In the data rows, zero lies at 4.5, halfway between 4 and 5.
Here are some numbered points:
[5 5 5 5 5 5 6 6 5 5 5 6 6 6 7 7 7 6 7 7 7 6 5 5] 0
[5 5 5 5 5 5 6 6 5 5 5 6 7 7 7 8 7 6 6 7 8 6 5 5] 1
[6 5 5 5 5 6 9 9 6 5 5 6 6 5 5 6 7 6 6 6 6 5 5 6] 2
[7 8 9 8 7 5 5 5 5 6 8 8 6 5 5 6 7 5 5 5 5 6 5 5] 3
[7 6 6 5 5 6 7 6 5 5 5 6 6 5 5 7 8 6 5 6 6 5 5 6] 4
[5 5 5 5 5 5 6 6 5 5 5 6 7 7 8 7 7 6 6 7 7 6 5 5] 5
[5 5 5 5 5 5 5 6 6 6 5 5 6 6 7 6 6 6 6 7 8 7 7 5] 6
[6 5 5 6 6 5 6 6 6 5 5 6 6 6 6 6 6 6 6 6 7 6 6 6] 7
[7 5 5 5 5 6 8 8 6 5 5 5 5 5 5 6 5 5 7 9 6 5 5 6] 8
[5 6 5 5 5 5 6 5 5 6 8 9 7 7 7 6 6 6 6 5 5 5 6 6] 9
[5 5 6 6 6 6 5 5 7 9 6 5 5 7 6 5 5 5 6 6 6 7 8 6] 10
[5 6 6 6 5 6 6 5 6 8 7 5 5 5 6 5 5 6 5 5 5 6 9 7] 11
[7 8 9 8 6 5 5 5 5 6 8 7 6 5 5 5 7 6 5 5 5 6 5 5] 12
[6 5 6 7 8 8 5 5 6 6 5 5 7 6 5 5 5 7 7 5 5 6 7 5] 13
[6 6 5 5 5 6 7 7 6 6 6 6 5 5 6 7 6 5 5 6 6 6 6 6] 14
[5 5 5 6 7 6 5 6 8 7 5 5 5 6 6 6 5 5 5 7 8 7 6 6] 15
[5 5 5 7 8 5 5 6 7 7 5 5 6 7 6 5 5 6 6 6 7 6 6 6] 16
[6 5 6 8 9 8 5 5 7 6 5 5 6 6 5 5 5 5 6 5 5 5 5 5] 17
[6 5 5 6 6 5 5 7 8 6 5 5 5 5 6 6 5 5 5 6 9 6 6 6] 18
[6 5 5 5 5 6 7 9 7 5 5 5 5 5 7 6 5 5 6 9 6 5 5 7] 19
[7 5 6 8 9 6 5 5 7 7 5 5 5 6 5 5 5 5 5 6 5 6 5 5] 20
[6 6 6 5 5 5 7 6 5 6 7 6 5 5 5 7 7 6 5 5 5 6 7 6] 21
[6 7 7 6 5 5 6 6 6 6 7 6 5 5 6 6 6 6 5 5 5 5 7 7] 22
[5 6 6 5 5 6 8 6 5 5 6 7 6 5 5 6 7 6 5 5 6 6 7 6] 23
[6 6 6 7 7 7 5 5 6 7 6 5 6 6 6 5 5 5 6 5 6 6 6 5] 24
[7 8 9 8 7 5 5 5 5 5 7 7 6 5 5 5 8 6 5 5 5 6 5 5] 25
[7 5 5 5 5 5 8 9 6 5 5 5 6 6 5 5 5 5 8 9 6 5 5 7] 26
[6 7 7 5 5 5 7 6 5 5 6 6 5 5 6 7 7 6 5 6 6 5 6 6] 27
[5 5 5 5 5 5 5 5 8 9 6 5 5 5 5 5 5 5 5 5 5 7 9 6] 28
[6 6 6 5 5 5 5 5 5 5 6 6 6 7 7 6 5 6 9 7 5 5 5 7] 29
[5 6 6 5 5 5 6 7 7 8 6 5 5 5 7 8 5 5 5 6 6 5 6 7] 30
[5 6 6 6 5 6 6 6 5 5 6 6 8 6 5 5 5 8 7 5 5 6 6 6] 31
[5 6 6 5 5 5 6 5 5 5 9 8 7 7 6 6 6 7 6 5 5 5 6 5] 32
[6 6 6 6 5 5 6 6 5 5 6 7 6 6 6 6 6 6 6 6 6 5 5 6] 33
[6 6 6 7 7 7 5 5 5 5 5 6 7 5 5 5 6 9 6 5 5 6 7 5] 34
[5 5 5 5 5 5 5 6 9 9 6 5 5 5 6 6 5 5 5 5 5 6 9 8] 35
[5 5 5 5 5 6 5 5 5 5 5 6 7 8 6 5 7 7 5 5 7 9 5 5] 36
[5 5 5 5 5 8 6 5 5 5 5 6 9 9 5 5 5 8 7 5 5 7 6 5] 37
[5 6 6 5 5 5 5 5 5 6 9 7 6 9 8 6 5 6 6 5 5 5 6 5] 38
[6 6 6 5 5 5 6 6 6 5 5 5 6 6 6 5 5 6 9 7 5 5 5 8] 39
[5 5 6 6 6 6 7 6 6 5 6 7 7 6 5 6 6 6 6 6 6 6 6 6] 40
[5 7 7 5 5 5 5 5 6 7 7 5 5 6 8 6 5 5 6 6 5 5 6 9] 41
[7 6 6 9 9 6 5 5 6 6 5 5 6 6 5 5 5 6 6 6 6 6 5 5] 42
[5 6 6 5 5 5 5 5 5 6 9 7 6 7 7 6 5 6 5 5 5 6 7 5] 43
[6 5 5 6 7 5 5 6 7 6 5 5 6 6 5 5 5 5 6 6 7 6 6 6] 44
[5 5 5 6 7 5 5 6 8 7 5 5 6 6 6 5 5 5 5 6 9 7 7 6] 45
[8 6 6 7 7 6 6 6 6 5 5 5 5 5 5 5 6 5 6 6 6 5 5 6] 46
[5 6 6 5 5 5 5 5 5 5 6 6 6 7 7 6 5 6 8 7 5 5 5 7] 47
[5 6 6 5 5 5 6 5 5 6 9 8 7 7 7 6 6 6 6 5 5 5 6 6] 48
[8 8 7 6 6 7 6 5 5 5 5 6 6 5 5 5 6 7 6 6 5 5 5 6] 49
[7 6 7 7 6 5 5 5 5 5 5 6 6 5 5 6 9 6 5 5 8 8 5 5] 50
[5 5 5 5 5 5 6 8 9 9 5 5 5 5 7 6 5 5 5 5 6 5 6 6] 51
[7 6 6 8 8 7 5 5 6 6 5 6 6 6 5 5 5 6 6 6 5 6 6 5] 52
[5 5 5 5 5 6 7 8 8 6 5 5 5 5 7 9 5 5 5 6 7 5 5 6] 53
[6 6 6 6 6 6 6 6 6 6 6 6 5 6 6 6 5 5 6 6 5 6 6 7] 54
[9 6 7 7 7 6 6 6 5 5 5 5 5 5 5 6 8 5 5 6 6 5 5 6] 55
[5 7 6 5 5 5 6 5 5 6 9 9 7 7 6 6 6 7 6 5 5 5 6 6] 56
New points follow, each followed by the numbers of its three nearest points above, nearest first.
[6 6 6 6 6 7 6 6 6 6 6 5 5 5 5 5 5 5 6 6 5 5 6 7] 54 46 24
[5 5 5 5 5 6 6 9 9 8 5 5 5 5 6 6 5 5 5 5 6 5 5 6] 51 53 30
[7 6 7 7 7 7 6 7 6 5 5 5 5 5 5 5 6 5 6 6 6 5 5 6] 46 55 54
[6 7 8 6 5 6 6 5 5 6 7 6 6 5 6 6 6 6 5 5 5 6 6 6] 22 27 21
[9 6 7 8 7 6 6 6 5 5 5 5 5 5 5 6 8 5 5 6 6 5 5 5] 55 46 4
[5 5 6 6 6 6 5 5 6 9 6 5 5 8 7 5 5 5 6 6 5 7 8 6] 10 11 24
[5 5 5 5 5 5 5 7 9 9 5 5 5 5 6 6 5 5 5 5 6 5 6 5] 51 30 35
[6 6 5 5 5 6 7 8 8 6 6 5 5 5 7 9 5 5 5 6 6 5 5 6] 53 30 14
[6 5 5 5 5 5 6 7 7 5 5 5 6 7 5 5 5 6 9 6 5 5 6 8] 39 29 47
[9 6 6 7 7 7 6 6 6 5 5 5 5 5 5 5 6 5 5 6 5 5 5 6] 46 55 49
[5 5 5 5 5 6 5 5 5 5 5 5 8 9 6 5 5 7 7 6 6 7 6 5] 37 36 31
[5 5 5 5 5 7 6 5 5 5 5 6 9 9 5 5 5 8 6 5 5 7 6 5] 37 31 36
[9 6 6 7 7 6 6 6 5 5 5 5 5 5 5 6 8 5 5 7 7 5 5 5] 55 46 4
[6 5 5 6 7 9 5 5 6 5 5 6 7 6 5 5 5 7 7 5 5 6 7 5] 13 34 52
[6 5 6 7 7 7 5 5 6 6 5 6 7 6 5 5 5 7 7 5 5 6 7 5] 13 52 34
[5 5 5 5 5 6 5 5 5 5 6 6 6 7 8 6 6 6 5 5 8 9 5 5] 36 6 5
[5 5 5 5 5 6 5 5 5 5 5 6 6 7 7 6 6 6 5 5 8 9 5 5] 36 6 5
